Each row is where one point has got to under a steady rotation. How many ticks took it there?
The counts run from 0 to 164.
[156  90 112 111 100 145 115 115  88 106 182 121 156  99 116 125 121 143
 117  83 136 109 171 113 151 113 126  64 110 107 153 147 133  94  84 112
 116  81 146 114 138 175 109 142 133  89 119 140 134 144 103 185 156 111
 101 116 176 150  95 141 107 132 166 148 163  90 143] : 80
[146  86 165 160 162 173 144 131 103  93 149 201 148 119 121 127 165 114
 127  69 138  99 148 144 161 137 126  87 104 130 108 129 118 105 105 116
 110 118 136 137 119 145  89 179 134  68 124 118 121 115 109 156 150 126
 106 120 160 150 108 127 107 162 158 116 150 114 169] : 121
[144  99 125 151 106 129 120 130 111 127  88 150 137 124 136 142 113 143
 149  88 129  62 141  93 177 127 115  63 122  83 110 141 115  88 146  98
 120 138 126 145 117 152  41 153 151 112 127 133 102 111 127 147 128 101
 107 128  92 147 107 139 105 137 161  94 160  99 170] : 27
[146  99 124 138  95 127 123 124 100 116 108 162 150 104 126 142 146 145
 153  92 113  68 152 103 186 116 127  64 142  82 113 152 110  79 123 113
 120 130 141 123 127 157  55 163 166 105 112 133 115 121 135 146 120 101
 114 128 121 156 104 150 132 125 151 105 171 108 175] : 26
[138  93 110 128 107 150  96 114 108 101 180 151 134  76 121 129 112 123
 128  76 137  96 143 105 151 118 142  72  78 111 148 121 140  97 103 128
 120 109 163 143 133 188 137 155 142 106 145 156 127 130 112 185 158 111
  99  92 152 138 127 118 113 162 161 157 167 129 144] : 71
[152  88  96 177 135 149 119 115 108  96 160 154 166 111 117 125 183 115
 123  67 132 115 155 115 176 134 115  85 141 111 133 126 125  92  86 119
 104  96 166 128 155 157  84 158 167 110 147 136 131 145 124 146 148 133
 104  78 169 128 102 133 108 133 162 146 165 113 125] : 138
[173  96  93 150  72 136  80 104 113 109 108 162 160 117 112 113 113 114
 147  89 125  68 139  95 151  98 138  53  89 110 144 122 118  96 155 107
 139 125 125 157 133 171 127 139 141 105 151 119 132 124 132 161 161 124
 103 131 113 137 131 123 102 141 179 159 166  96 143] : 44
[130 104 107 147 113 140 131 137 116 127 122 177 152 165 151 155 153 134
 153  75 143  99 125 111 162 124 108  65  96  97 112 132 109  95 107  89
 145 122 126 151 121 108  48 171 169 108 125 117 110 114  97 153 133 141
 120 114 146 167 113 109  83 137 172 109 151 109 157] : 152
[166 118  85 172 108 152 117 131 127 124  93 168 160 153 144 136 136 123
 147  76 132  70 118 106 162 114  98  63 102 102 130 125 108  81 136 112
 131 133 129 182 127 158  62 163 154 129 155 117  97 126 134 130 136 133
  95 106 132 147 130 110 108 133 160 132 139 123 163] : 161
[162 125  78 161 136 136 132 107 123 125 156 169 152 134 134 152 145 137
 135  83 145 102 148 103 149 137  99  74 134  94 128 118 101  93  92 127
 116  87 149 144 134 154  56 174 160 131 151 143 125 147 111 156 160 126
  99  71 167 106 110  98  83 116 157 137 140 117 123] : 135
[125  88  96 138  87 142 102 130 105 105 160 153 159 108 136 114 129 124
 130  97 136  86 113 110 152 107 125  69  57 132 159 119 151  79 148 121
 126 144 140 157 127 173 108 155 145 118 184 159 114 135 120 159 137 124
  78 100 118 142 132 127  93 143 164 159 172 104 130] : 41
[143 107 139 145 166 177 142 129 134 125 135 206 138 145 147 135 118 132
 146  74 132  87 139 121 134 137 100  65 119 120  91 117  98 106 115 104
 135 109 118 162 120 134  65 185 135  98 134 109 117 113 100 168 162 135
 110 112 160 117 126 101  71 155 158 127 128 115 171] : 123
[133 111 119 144 141 167 100 128 105  99 182 173 142 104 131 121 127 138
 134  67 135 103 113 139 154 100 115  77  89 138 145 114 115  84  92 143
 100 119 156 154 141 166 112 162 126 112 167 130 117 134 109 159 154 121
  85 109 164 145 144 142 117 173 146 160 138 133 141] : 100
[179  92  93 184 139 149 103 127 135  94 113 161 140 129 117 129 151 104
 129  80 127  92 147 102 160 148 124  57 158  86 122 126  95  79 110 106
 126  96 135 132 149 133  76 145 156 106 143 116 121 122 111 142 154 129
 108 108 151 117  96 125  82 138 165 124 162  96 137] : 140
[129 113 101 154 107 146 139 126  86 130 110 119 152 149 153 109 164 111
 114  85 134  82 149 107 164 147 100  78 112  96 142 144 144  79 131 100
 121 114 139 147 124 176  61 139 163 112 177 146 112 135 126 124 137 126
  79  92 108 137  88 123 100 122 172 141 167  93 148] : 20
[123  95 118 175 110 150 141 140 120 115 113 183 143 131 126 146 175  96
 137  71 129  84 134 100 166 131 116  93 102 104 136 107 139  92 120 125
 136 114 147 151 123 142 113 190 178  92 166 146 100 121 106 143 139 145
 119  89 138 151 123  92 104 165 180 129 169 126 136] : 8
[171 116 146 157 143 157 144 124 111 101 146 184 170 156 127 146 147 158
 133 110 123 101 151 129 140 121 122  74 144 123 121 132 108 124 108 109
 123 103 121 105 144 160  63 171 139  80 135 108 124 110  92 158 160 128
 108 115 171 128  92 130  73 127 162 135 132  77 167] : 114
[124  89 153 128 115 139 106 126 105 108 178 191 126  65 126 130 120 139
 155  76 146  78 147 112 160 117 133  69  83 110 123 125 132 105 136 123
 122 116 142 148 121 175 104 161 147  88 113 150 110 123 117 174 137  99
 120 107 133 146 132 123 129 168 161 112 163 121 178] : 63
[155 100 153 157 152 166 147 120 120 115 147 216 150 130 130 143 150 136
 151  74 135  96 156 129 153 133 113  78 120 112 103 127 106 107 103 120
 123 107 139 132 127 137  69 207 140  84 121 113 123 113  97 164 145 132
 118 117 178 139 123 109  91 152 145 123 131 115 174] : 122
[129  88  94 140  74 137 115 110  99  99 160 173 177 111 123 115 131 136
 141 100 141  80 113 107 173  92 133  74  69 123 149 125 157  92 134 128
 116 133 136 142 135 180 119 161 152 113 153 152 131 133 128 167 133 122
 113 109 143 163 133 136 110 141 173 164 176 103 123] : 42
[163 108 102 122 143 147  97 126 116 132 181 170 145 132 156 140  82 153
 141  69 142  97 107 111 132 109 112  76 102 124 137 111 100  85 107 119
 118 122 140 162 142 155  77 158 127 141 148 120 116 125 103 180 161 114
  84 105 166 124 137 126  75 167 143 152 133 115 150] : 98
[176 120 130 167 140 159 116 131 116  93 139 159 155 136 127 146 133 129
 108 102 116 102 126 130 147  95 107  75 118 137 166 110 118  87  91 140
 108 123 146 144 147 188 112 179 144  99 189 120  97 135 105 152 153 122
  88  90 167 132 129 133  93 163 163 183 140 131 164] : 104
[136  99 153 154 168 168 147 134 104 103 148 163 149 151 134 118 161 139
 107 102 129 107 146 141 133 145 107  90 117 154 119 127 132 108 115  99
 112 123 137 135 137 149  65 154 132  79 164 118 108 123  95 162 163 130
  86 111 158 140  84 133  56 142 157 142 154  73 145] : 116
[164 108 119 126  62 135 125 109  96 115 111 176 165 113 127 138 125 146
 142 112 119  60 153  98 139  90 103  55  97 110 151 133 143 102 146 116
 139 120 114 121 136 196 105 156 151  92 144 133 117 125 116 159 137 123
 117  99 136 146 114 120 102 114 180 151 156  95 160] : 47
[138  73 116 170 141 162 118 144 113 107 125 150 142 139 127 124 174 102
 140  61 126  94 131 113 172 137 121  76 108 106 110 139 121  80 106  78
 123 125 141 159 133 100  78 145 153  91 134 112 124 106 109 138 146 140
  96 132 126 157  99 128  80 158 168 103 163  99 147] : 149
[115 103 104 150  98 133 129 117 122 120 126 187 149 135 142 160 159 120
 127  84 137  81 141  90 163 128 120  81 101  99 132 122 134 105 109 132
 134 111 140 135 127 138  94 196 186 109 148 148 115 126 101 143 134 138
 135  87 152 152 118  85  96 138 171 128 168 130 132] : 9
[137  88 113 174 131 144 111 136 135 111 107 182 138 136 126 121 157  93
 147  60 132  85 135  98 169 128 117  73 103 107 124 114 125  95 133 102
 135 124 149 158 118 120 109 171 172  96 163 132 120 109 100 152 155 136
 114 107 119 140 129  95  92 166 178 119 168 125 128] : 7
[112 105 117 125 107 114 131 130 100 127 150 164 155 114 160 150 132 170
 143  90 135  75 125 108 176 116 115  81  99 101 121 134 145  81 134 109
 109 146 145 120 124 161  36 176 154 116 121 161 113 122 120 160 124 106
 111 111 109 163 116 149 108 129 154 112 174 105 152] : 30
[173 112 101 130  93 140  77 124 124 114 141 148 119  98 128 134  97 116
 134  84 129  88 139  81 135 105 130  43 112 112 147 121 104 105 112 118
 136  87 138 160 137 173 131 143 138 112 140 133 108 122  98 177 173 112
 111 101 146 123 132  92 100 157 173 146 148 108 146] : 73
[149  96 115 168 155 170 135 118 121 107 165 189 141 110 128 114 161 103
 129  51 147 108 140 134 155 134 117  85  98 125 127 112 109  91  92 138
 120 102 158 175 118 147  88 177 149 105 152 130 129 137 127 156 158 145
  87  98 158 121 133 100 109 159 155 139 147 138 135] : 129
[172 106 147 122 118 149 114 129  87 121 138 137 130 126 142 142 108 161
 117 107 123  87 162 100 142 105 118  48 131 112 136 153 102 101  99  90
 131  97 124 119 130 153  67 156 138  84 105 127 104 118  83 167 148  99
 108 121 157 143  95 125  85 156 158 123 142  92 189] : 85
[148 102 103 143 154 155 123 113 127 122 169 201 143 129 144 125 126 134
 152  60 152 106 135 124 137 137 105  75  88 125  96 111 102 104 110 117
 125 105 139 160 121 129  59 171 136 130 135 132 139 133 105 168 167 142
  92 104 167 120 124  94  81 130 154 126 146 111 132] : 127
[147  95 132 117 151 162  98 137  90 109 166 144 135 121 152 116 107 139
 129  76 133 104 128 125 137 119 136  60 107 122 111 137 102  93 111  83
 121 114 141 158 117 145  66 130 117 102 120 121 114 116  99 186 159 102
  82 155 144 155 106 142  76 178 139 125 139  99 159] : 90
[202  96 130 163 144 165 107 122 118  89 132 165 156 129 116 119 136 124
 126  98 111 100 142 123 139 124 124  57 143 130 135 131 108  99 123  98
 121 112 125 124 154 151  91 140 123  74 147  98 131 118 104 154 172 118
  85 126 158 119 105 149  70 152 158 148 144  83 147] : 111
[117  71 114 156 137 145 137 140 112 107 158 145 155 131 132 126 197 124
 115  72 135 111 145 129 178 139 117  97 114 113 124 138 149  96  96  91
 108 122 161 138 148 133  52 159 168  87 145 140 129 130 107 146 142 127
  96  99 149 155  82 141  89 139 166 117 184  91 131] : 146
[156 120 114 142 155 168  86 133 111 115 176 154 139 121 146 129 109 130
 130  71 124 114 102 123 138 101 115  77  92 138 139 107 113  86 106 123
 106 129 139 178 132 160  94 153 113 126 170 122 119 124 112 170 169 114
  64 116 160 126 137 135  74 188 144 166 149 123 136] : 99
[109  89 100 136  97 110 100 127 118 122 139 159 154 121 153 134 106 155
 162  85 133  88 107 107 178 121 124  72 103  92 121 126 126  81 152  99
 109 136 139 150 128 134  31 155 155 135 128 144 105 118 111 168 134 101
  96 122 118 146 117 138  86 138 148 106 161  93 139] : 31
